Each path below is one point turned by a fixed rotation once a step. After each direction that follows a path, write how fast that rotation turns it, in degrees a step (0 if it stays still).
Each turn is a multiple of 5 degrees from 10 to 175, or 0.
Each row of a path follows its step; steps can be skipped.

step 0: [ 1.84 -2.06 -0.79 -0.65 -0.02  0.17  0.42 -1.53 -1.76  2.32  0.14  1.31
  1.41  2.25 -0.02 -0.82  1.75  0.99 -1.29  0.50  1.64 -0.97  2.34  1.09
 -0.99 -0.81 -1.86 -1.36  2.63 -1.10 -0.42  0.05 -1.95]
step 1: [ 0.96 -0.76 -0.32 -1.12  0.11 -0.28 -0.52  0.28  0.16  1.27  0.70 -0.80
 -1.72 -2.51  1.14 -0.87 -1.18  0.82 -1.29 -0.01  2.61  1.66 -0.41  0.63
 -0.35 -2.22 -2.43 -1.40  3.79 -2.32 -0.33 -0.23  0.30]
step 2: [-0.86 -1.82 -1.26 -0.90 -1.56 -0.16 -0.73 -1.88 -0.57  2.90  1.53  0.77
 -1.15  0.72  2.50 -2.35 -1.55  0.51 -0.99  2.00 -0.01 -0.56 -0.52  0.61
 -1.74 -0.58 -0.52 -1.69  1.39  1.44 -0.37  2.23  1.44]
step 4: [ 0.07 -0.08  0.90 -0.71 -1.21 -1.09  1.68  0.42 -0.31  2.41  1.63 -2.98
 -2.31 -1.52 -0.11 -0.35 -3.23 -0.12  0.68  1.10  0.89 -0.13  1.31  0.31
 -2.24 -1.40  0.13  0.79  1.69  1.39 -1.99  0.15 -0.77]
step 5: [ 1.89 -1.14  0.86 -1.33 -2.47 -0.86  0.86 -3.66 -0.30  2.34  2.07 -1.24
  2.26  1.90 -0.45 -0.22  0.51 -0.55 -0.38  0.28 -0.02  0.60  2.48  0.72
 -1.54 -0.10 -0.72  0.19  1.20  0.88 -1.06  1.42 -0.17]
step 6: [ 1.48  1.19  0.01 -0.49  0.67 -1.94  0.83 -0.81  0.65 -1.80  1.67 -1.40
  0.18 -0.43 -0.13 -0.05 -1.32  0.11 -0.03  0.35  0.33  2.65  2.44  1.01
 -0.21 -1.15 -2.05 -1.78  4.08 -1.40 -1.21  0.88 -1.07]
step 7: [ 1.84 -0.15 -0.66  0.54 -0.46 -0.63  1.48 -1.54  0.34  0.97  2.07  0.69
 -0.87  0.84  3.34 -3.66 -2.65  0.80  1.16  0.43  0.36 -0.79  1.80  1.31
  0.00 -0.07 -1.19 -0.03  1.99  1.26  0.09 -0.13  0.51]
step 8: [ 0.51 -2.30 -0.32 -0.14  0.45  1.54  0.14 -0.32 -1.74 -0.27  1.84 -0.32
  2.25  2.39  2.01  0.13 -0.92 -0.40 -1.23 -0.17  1.14  1.23  0.99  0.77
  1.21 -2.14 -1.51  1.65  3.31 -0.11  0.53  2.11  0.58]
step 9: [-1.68  0.24  0.62  0.75  1.17  0.05  1.74  0.17 -0.22  0.03  1.30 -0.22
 -0.39 -0.93  0.02 -2.09 -3.31  1.53 -1.88  1.58  2.66  0.24  0.08 -0.41
 -1.21 -2.00  0.87  0.91  3.40  0.18 -1.21  1.08 -1.25]
step 10: [ 0.32 -0.30 -0.42 -0.31 -1.48 -1.39  0.55 -2.31  0.77  4.22  1.64  0.46
  1.76  1.22  0.06  0.04 -2.45  1.87 -1.78  0.65  2.08 -0.22  1.59  0.02
  0.26 -0.63  0.55  1.53  0.28  0.04  0.88  1.33  1.18]
Directions:
[-0.46 -0.32  0.12  0.82 -0.66 -0.04  0.31 -0.58  0.20  0.43 -0.13  0.48
 -0.08  0.88 -0.42 -1.73 -0.17  0.53  0.27  0.42 -0.51 -0.83 -0.20  0.11
 -0.34  0.03 -0.22 -0.13 -0.79  0.25 -0.64 -0.29 -0.47] -> 145
[-0.19 -0.17  0.24 -0.31 -0.50 -0.07 -0.35  0.54 -0.30  1.23 -0.77 -0.03
 -0.92  0.14 -0.56  0.55  0.38  0.59 -0.81  0.63  0.42 -0.83 -0.77 -0.08
  0.33 -0.07 -0.09 -1.03  0.31 -0.36  0.28  0.19  0.56] -> 35
[ 0.49 -0.80 -1.08 -0.76 -0.57 -0.31  0.01 -0.61 -0.20  0.38  0.41  0.07
  0.12 -0.12  0.42  0.05  0.20  0.19  0.56 -0.15  0.08 -0.91  0.12 -0.34
  0.11  0.87  0.47  0.40 -0.54  0.70  0.74  1.20  0.38] -> 135
[ 0.41 -0.92  0.65 -0.04  0.44  0.70  0.70  0.80 -1.25  0.08 -0.18 -0.49
 -0.19  0.11 -0.16  0.07  0.59 -0.21  0.47  0.24  0.50 -0.76  0.21 -0.34
  0.01 -0.37 -0.41  1.12  0.15  0.71 -0.18 -0.53 -0.45] -> 85
